(in the rows, 128 means zero)
Where one turn sends some rows of the set: a few examples, then the rows asked
q_337: [136 132 117 135  91 144 151 125 121 136 162 128 126 126 124 133 119 147
 118 153]
q_704: [114  89 134 145 139 111  94 154 175 112  99 119 130 122 131 140  87 176
 127 138]
q_301: [127 114 152 136 126 133 109 119 160 158 110 144 108 130 128  94 108 121
 125 127]
q_874: [112 138 145 164 114 121 118  98 144 122 121 113 113 118 133 124 108 126
 108 122]
q_457: [130 136 131 124 114 134 141 169 160 125 108 145 129 110 136 153 145 193
 138 116]
q_476: [145 114 122 130 116 139 142 168 150 121 116 150 132 114 147 159 155 187
 135 118]
q_906: [115  92 144 147 121  99 101 150 173 113 100 128 128 114 135 148  85 183
 116 126]
q_664: [128 112 126 164 129  89 129 123 183 112  89 138 114  95 141 145 107 155
 140 122]
q_328: [135 114 143 115 110 124 155 115  94 111 149 139 133 138 142 131  96 147
 134 137]
q_555: [143 110 156 118 113 130 152 118  95 111 145 144 130 130 138 127  93 145
 127 143]
q_496: [158  94 103 138 100 119 144 132 126 102 122 161 151 130 144 123 127 133
 119 135]
q_190: [132 141 117 123 143 116 120 165 126 125 120 106 150 133 158 152 113 144
 121 147]
q_494: [122  98 122 152 148 128 111 156 147 153 149 135 127 108 137 162 113 141
 167 121]
q_466: [114 100 137 144 138 110 103 159 164 108  97 113 118 124 108 142  89 161
 127 139]
q_734: [113  94 137 144  91  88 132 135 163 127 138 153 133 123 175 145 119 178
 126 115]
q_963: [135 122 145 114 108 127 158 126  91 120 150 139 130 122 154 140  98 147
 135 117]
q_699: [153 108 101 133 107 109 159 150 158 124 130 153 134 108 137 158 111 179
 149 155]
q_8: [123 132 170 142 116 128 124 124 179 160  98 147 119 121 130 132 105 170
 111 129]
q_983: [146 113 124 135 103 128 143 163 152 119 120 165 147 113 147 152 157 177
 142 122]
q_300: [122 122 130 110 103 115 156 119 106 120 158 140 134 122 155 142 101 159
 142 104]
q_903: [130 107 114 133 131 120 117 121 139 138 124 137 126 131 120 109 103  95
 132 112]
q_417: [122 119 125 124 125 142 135 150 132 106 119 100  89 103 156 112 133 150
 146 116]
q_580: [111  84 140 147 117 102  99 145 172 118 100 133 129 126 151 146  94 189
 116 129]
q_102: [137  95 162 140 119 144 140 119 126 109 114 138 108 127 102 122 101 139
 128 161]
q_446: [149  98 121 135 103 130 145 159 140 120 114 164 145 115 151 147 159 169
 130 121]
q_654: [143 126 119 133 138 145 121 126 136 128 112 132 129  92 144 135  67 165
 140  94]
q_587: [125 111 139 137 128 133 115 117 155 154 106 136 105 129 120  98 109 112
 122 121]
q_257: [121 112 134 135 133 130 112 123 146 149 116 136 120 123 132  94  99 100
 137 117]

q_190 goes to q_417
q_466 goes to q_457
Now find these:
q_704 goes to q_476
q_983 goes to q_328
q_446 goes to q_555
q_734 goes to q_496
q_874 goes to q_664

Where one turn sends some rows of the set: a few examples, then the rows asked
q_9: [108  92 133 129 108 143 136 130 142 109 104 111 165 140]
q_562: [132 117 134 123 175 132 101 140 131 124 122 112 122 131]
q_291: [124 139 109 125  86 131 100 127 123  98 120 136 126 130]
q_66: [142 103 124 134 126 142 112 123 151 106 151 110 131 115]
q_965: [114 130 159 116 122 110 130 152 141 100 154 149 132 137]
q_765: [125 105 155 114 111 109 156 145 127 134 127 127  86 151]
q_882: [135 141  94 133 109 149 114 151 124 141 122 152 137 149]
q_180: [109 128 142 107 122 135 109 164 142  92 120 117 149 144]
q_234: [139  91 113 100 109 150 128 113 121 131 126 140 116 134]
q_769: [129 138 154 134 118 123 143 112 111 123  78 149 142 130]
q_795: [128 104 131 105 105 162 136 138 102 124 129  97 125 148]
q_167: [122 119 139 113 163 127 146 107 133 111 127 146 135 124]
q_97: [124 161 126 122 123 113 164 138 124 146 121 125 105 157]
q_661: [119 128 135 149 109 133  97 136 150 123 115  88 144 160]
q_991: [125 123 112 123 120 132 123 105 124 170 126  96 130 141]
q_594: [125  91 158 113  98 128 114 147 141 136 131 132 112 114]
q_442: [144 121 145 119 134 160 135  92 126 125 118 129 146 119]
q_875: [103 136 151 125 147 141 122 121 142 150  91 127 145 146]
q_774: [146 116 146 109 136 122 134 128 111  82 133 108 134 127]
q_453: [125 119 112 144 130 128 129 117 123 173 132 154 128 152]
q_583: [137 113 145 137 135 126 161 174 115  95 126 125 136 146]
q_495: [127 117  96 133  81 121 119 151 134 134 116 101 128 135]
q_50: [ 98 133 147 111 135 112 139 123 146 117  90 105 140 128]
q_681: [152 135 110 145  92 133 157 125 130 117 140 140 108 152]
q_40: [121 135 150 124 142 107 153 131 144 163 135 138 143 118]
q_832: [134 109 143 157 152 111 133 149 148 134 101 132 115 170]
q_472: [139 108 152 119  83 119 144 113 115 141 123 111 106 149]
q_811: [137 145 143 150 156 115 118 108 136 139 116  97 115 132]
q_456: [130 123 135 152 102 124 150 131 142 167 102 121 103 145]
q_473: [135 123 120 138 113 145 109 111 138 146  80 133 109 138]
q_201: [131 131 151 131 130 117 113 151 104 157 111 155 109 152]
q_554: [124 104 140 136  80 140 129 155 112 154 132 144 141 156]
q_304: [130 144 139 133 141 138 112 143 138 148 151  99 116 167]
q_527: [130 122 114 124  81 128 160 163 133 111 131 128 128 134]
q_518: [127 133 176 144 141 103 139 127 133 121 130 113 110 156]
q_659: [116 135 101 131 130 114 135 170 116 136 128 159 135 135]
q_297: [113 120 150 148 133 116 116 173 148 125 111  93 133 144]
q_733: [117 152 149 139 156 138 140 157 128 132 116 147 150 138]
q_923: [137  86 127 113 102 126 121 149 111 115 150 150 121 147]
q_853: [123 115  82 138 133 122 155 139 127 104 124 125 139 154]

q_180 goes to q_453
q_304 goes to q_853
q_40 goes to q_795
Now find these:
q_167 goes to q_472
q_554 goes to q_562
q_661 goes to q_659
q_965 goes to q_991
q_518 goes to q_495
q_527 goes to q_875
q_9 goes to q_201

Where one turn sends some rows of the set: a few examples, then the rows asked
q_336: [130  97 141 104 169  92 152  94 141 132 148 121 143 125 159  86 129 135
 118 150  98]
q_956: [154 128 148 144 151 124 143 121 125 132  81 122 144 123 169 112 114 161
 120 129 117]
q_183: [183  93 121 126 151 121 151  87 171 119 131 114 106 135 187 132  88 143
  96 100 115]
q_609: [141 145 127 112 169  94 169 101 147 136 144 114  99 138 157 120  62 162
 141 145  77]
q_326: [148 125 164 134 157 127 142  96 130 121  74 115 130 127 159 111 107 145
 102 129 134]
q_856: [146 138 108 119 164  63 140  77 144 124 149 123  91 143 155 150  93 156
 104 156 127]
q_780: [145 126 168 119 151 107 137  69 138 120  82 105 111 128 164 107  99 135
 102 110 135]
q_893: [179  95 121 134 153 132 147  88 173 116 118 120 108 147 175 131  91 130
  91 100 120]
q_552: [123 147 121 138 168 110 172  70 163 125 112 112  82 153 136 118  76 127
 141 138 105]
q_450: [137 157 141 153 194 102 181 107 157 145 119 128 122 125 138 136  72 139
 137 147 112]
q_408: [182  99 117 133 157 118 155 119 174 135 120 123 128 121 192 146  90 141
 109 104 122]
q_894: [148 144 104 125 166  52 141  92 148 137 150 129 104 135 161 157  94 154
 116 149 126]
q_988: [156 130 140 127 134  84 134  91 140 140 106 107 122 119 189 102 106 159
 139  91 100]
q_290: [143 150  95 157 168  79 139 103 147 135 128 143 113 155 142 155 110 141
 115 154 128]
q_299: [140 142  99 150 166  89 139  87 142 120 128 136 100 164 137 147 110 142
 104 161 130]
q_568: [122 106 145 122 178  83 159  94 157 145 130 124 150 111 156 100 131 111
 127 139 127]
q_997: [130 101 150 111 178  85 159  97 147 139 144 122 151 111 159  96 127 129
 119 148 115]
q_421: [178 101 118 141 159 128 151 120 175 132 108 129 129 133 180 146  94 127
 104 105 126]
q_682: [146 151  99 143 168  60 139 107 150 143 138 138 115 140 155 160 103 147
 121 148 126]
q_108: [151 128 156 116 140  86 133  67 144 130  99 102 107 124 180 103  98 142
 122  91 118]
q_812: [186  94 119 125 152 114 155 103 173 127 131 116 117 122 195 139  87 148
 105 101 117]
q_45: [127 154 133 156 184 111 178  86 163 135 106 121 104 140 131 130  78 124
 137 140 118]
q_649: [116 102 124 120 157  95 148  86 155 136 127 122 131 142 152  84 138 107
 134 134 107]
q_492: [123  96 128 110 158  97 147  89 144 130 140 121 132 140 156  79 135 125
 126 142  95]
q_178: [142 137 105 131 164  81 139  74 141 115 139 126  89 158 143 145 101 150
  99 162 129]
q_484: [158 130 136 140 139 104 138 118 130 142  98 118 140 119 184 107 114 168
 139 111 100]
q_295: [176  99 119 142 158 135 148 104 174 122 106 128 119 146 172 139  94 122
  95 102 126]
q_559: [131 142 119 117 160 102 167  79 155 126 130 108  79 153 149 113  68 145
 142 139  84]
q_362: [116 107 132 126 168  87 153  88 161 143 121 123 140 127 151  93 137 100
 134 131 122]
q_974: [145 152 138 131 186  94 177 114 151 145 139 124 120 125 152 132  65 158
 139 149  89]

q_183 goes to q_812
q_559 goes to q_609
Now find these:
q_568 goes to q_362
q_856 goes to q_894
q_484 goes to q_956

Where one turn sends some rows of the set: a few examples, then the rows asked
q_727: [137 162 124 102 158 130 123 105 127 179 140 115  92 142 130 115 136 134
 164 126 127 181 133 140 135 109 128 132 165 102 131 119 105]
q_83: [138 152 109 132 115 120 119 171 131 139 158 140 102 158 134  92 186 129
 137 115  81 136 151 104 133 114 112 127 107  96 148 122 109]
q_134: [143 133 146 133 115 145 142 137 130 159 151 111 102 149 143 116  95 119
 152 104  95  97 173 153 132 116 149 148  91 131 116 130 116]
q_55: [152 147 115 119  80 133 133 136 136 103 123 148  85 141 140 102 128 123
 101 106 109 187 157  81 147 117 126 141 137 100 130 103 111]
q_29: [143 163 135  92 161 136 131  98 126 180 147 110  92 138 134 115 138 134
 149 118 130 173 139 135 134 109 141 126 157 111 120 125 106]
q_847: [131 138 129 145 113 143 143 141 130 159 149 127 100 151 136 120  95 122
 170 109  89 101 165 160 133 117 139 154  98 123 129 128 120]
q_135: [155 146 118 117  81 133 132 136 137 103 124 144  85 141 143 102 128 122
  99 105 111 188 158  79 147 117 127 140 138 103 126 103 109]
q_880: [148 155 137  91 161 131 121 104 126 180 141 101  93 139 136 109 135 129
 149 123 132 179 139 136 135 108 137 128 161 109 119 121 102]
q_228: [148 116 141 143 111 128 115 156 129 159 132  95 107 156 140 103  86 109
 167 123  94 116 169 159 135 114 128 159 110 118 120 116 108]
q_204: [150 139 118 129 113 112 102 179 132 138 148 123 106 161 136  83 182 121
 134 123  84 144 154 104 136 112 106 131 114  93 142 113 101]
q_909: [155 147 119 116  82 135 135 134 136 103 125 146  85 141 142 102 129 123
  97 103 111 186 158  79 146 118 130 139 135 103 126 106 111]
q_627: [134 128 125 151 109 132 126 153 130 158 137 119 104 155 134 113  89 118
 179 120  88 112 164 163 134 116 127 160 110 115 133 117 114]
q_515: [144 155 132  98 158 127 117 109 126 180 137 105  94 142 133 109 133 129
 158 127 129 182 136 139 135 108 129 132 166 105 124 117 102]
q_761: [155 120 153 131 115 137 125 146 130 159 141  92 106 152 145 105  89 110
 149 112  98 106 175 155 133 113 143 153 100 128 109 123 108]
q_695: [144 155 121 120 120 129 129 161 133 139 166 137 100 154 140  95 189 130
 121 104  86 128 156  99 133 114 124 121  95 106 137 128 110]
q_621: [152 150 117 117  82 136 137 134 136 104 126 150  85 141 141 103 130 124
  97 102 110 184 157  79 146 117 129 139 134 103 127 106 112]
q_319: [150 149 115 119  80 136 136 136 136 103 125 151  84 142 141 104 130 124
 102 103 109 186 156  80 146 118 128 140 136 100 129 104 112]
q_608: [134 163 111 161 102 137 136 117 134 116 102 102  73 146 149 126 130 123
 146 113 101 137 130 182 151 115 123 169 151 136 121 115 105]
q_444: [154 153 137 143 107 139 130 114 133 117 101  74  75 143 159 116 127 113
 120 109 111 135 140 174 150 113 135 162 145 146  99 118  98]
q_431: [136 167 126 100 160 135 132 100 127 180 146 119  91 139 132 118 138 136
 159 120 127 174 135 139 133 109 136 128 160 107 128 124 108]
q_302: [133 170 115 154 105 147 150 106 134 117 113 107  71 141 153 132 134 126
 134 103 103 127 132 178 149 115 135 162 140 144 117 124 110]
q_427: [146 151 123 155 103 132 121 121 133 116  95  82  77 147 154 117 125 115
 137 116 106 141 134 180 150 113 122 168 155 137 111 112  99]
q_120: [146 164 132 142 109 148 146 104 134 118 113  90  72 140 160 126 132 121
 119  99 109 126 138 173 149 114 144 158 136 150 102 126 105]
q_157: [156 145 136 112 121 124 118 164 132 140 161 117 103 154 145  87 186 121
 108 107  91 131 162  96 134 112 128 120  97 109 126 127 103]
q_265: [161 134 133 117 117 115 101 175 132 139 151 107 107 158 143  79 181 116
 117 118  92 141 161  99 135 110 116 126 108 102 127 117  99]

q_427 goes to q_608
q_29 goes to q_880
Now find these:
q_627 goes to q_847
q_265 goes to q_204

Where one turn sends some rows of the set: a few examples, then the rows asked
q_332: [106 132 112 142 129  90 134 119 115 163 152 119 117 169 108 126 125 122]
q_540: [105 125 107  97 148 102 151 137 142 131 134 150 123 154 108 160 130 114]
q_314: [ 84 129 143 125  85 118 114 144 148 143 157 136 140 130 113 116 154 113]
q_16: [102 110 128 139 137 141 135 121 124 121 107  98 136 109  94 125 106 132]
q_155: [100 112 148 149 140 154 121 131 118 128  89 122 138 108 113 119 127 120]
q_37: [130 110 117 107 159 133 171 133 134 123 136 132 121 153 109 136 118 106]
q_22: [136 134  99 100 159 140 156 111 146 126 125 124 148 118 131 124 132 100]
q_198: [127 123 124 128 152 135 149 155 144 125 111 134 146  98 107 136 168 113]
q_519: [ 88 147 141 106 106 137 128 115 120 153  94 126 136 113 135 151 136 118]
q_998: [145 116 119  93 114 101 137 132 131 156 152 132 125 106 144 127 117 152]
q_876: [ 97 160 123  98 131 136 131 128 119 139 102 144 128  99 124 155 140 133]
q_534: [114 125 138 135 112 162 124 133 123 146  94 118 116 125 122 156 119 117]
q_678: [118 134 122 128 157 112 110 128 113 147 136 132  88 125 144  90 146 145]
q_826: [127 149 141 118 132 134  90 130 154 162 131 137 140  99 154 129 144 113]
q_611: [141  88 122 128 134 120 116 169 122 135 149 133 117 118 114 129 127 152]
q_199: [101 118 126  87 162  97 127 117 160 113 134 136 121 139 114 134 135 130]
q_902: [105 122 126 103 115 113 142 121 152 131 125  85 147 114 105 136 154 120]
q_348: [130 158 156 129 135 109 111 110 126 136 154 160 123 135 147 110 139 130]
q_217: [113 133 114 111 152 117 156 167 133 104 135 152 135 125 145 147 131 109]
q_193: [ 87 134 158 129 122 126 124 120 120 121 104 134 133  90 138 120 120 130]
q_907: [121 108 116 109 140 121 122 120 166 106 130  89 129 138 132 133 114 122]
q_690: [138 103 103  96 122 124 119 137 122 169 138 108 143 132 103 133 150 143]
q_806: [143 126 127 150 122 148 127 124 157 158 131 149 130 114 121 100 145  99]
q_714: [112 135 161 128 131 147 112 155 116 137 156 125 153 103 148 106 146 110]
q_171: [121 134 146 128 108 145 130 161 141 153 137 159 121 136 139 124 166 107]
q_673: [109 113 148 156 112 134 124 162 122 150 150 111 156 128 122 121 117 103]
q_479: [118 135 150 152 143 124 115 128 103 128 157 148 149 143 101 100 148 121]
q_261: [137 128 122 127 135 148 142 124 129 147  80 116 118 130 130 149 111 127]
q_653: [127 131 125 146 113 118 106 138 156 175 121 116 151 126 132 146 120 101]
q_581: [125 110 127  98 169 130 143 109 146 104 143 126 126 135 111 111 127 121]
q_359: [135 120 138 125 133 106 163 126 164 121 114 115 132  91 146 122 125 120]
q_474: [104 144  94 130 140  90 109 108 121 170 131 132 107 125 112 112 134 128]
q_993: [131 151 128 127 121 114 104  97 134 167 137 140 139 156 111 136 142 116]
q_68: [124 144 128 133 174 121 111 120 120 143 152 148 104 132 128  95 158 133]
q_216: [118 114 141 117 123 127 136 170 149 112 127 107 114 124 121 165 156 130]
q_692: [120 142 114 134 153  83 114 102 141 163 138 143 106 137 129 112 130 130]
q_309: [113 132 125 138 147 129 132 143  93 136 173 126 102 159 112 113 145 124]
q_871: [136 124 143 163 119 119 113 132 121 141 150 127 124 172 112 134 121 120]
q_349: [ 81 114 108 112 144 110 120 154 144 106 132 119 152 138 103 142 139 117]
q_750: [ 80 124 155 109 134 118 126 140 114 107 105 121 130 111 132 123 129 149]
q_819: [108 126 108 140 125  97 135 136 103 165 137 114  95 157 127 121 126 129]
q_634: [117 112 149 143 102 111 118 122 165 146 133 118 134 129 132  90 128 115]
q_834: [130 107 114 109 147 105 133 149 114 152 135 148 159  98 114 102 144 146]
q_212: [106 129 107 137 146 135 130 134  87 149 154 119 106 132 103  98 144 124]

q_534 goes to q_155
q_634 goes to q_314
Now find these:
q_474 goes to q_819
q_349 goes to q_217
q_714 goes to q_826
q_199 goes to q_540
q_690 goes to q_611
q_216 goes to q_198
q_348 goes to q_993
q_16 goes to q_750
q_68 goes to q_692

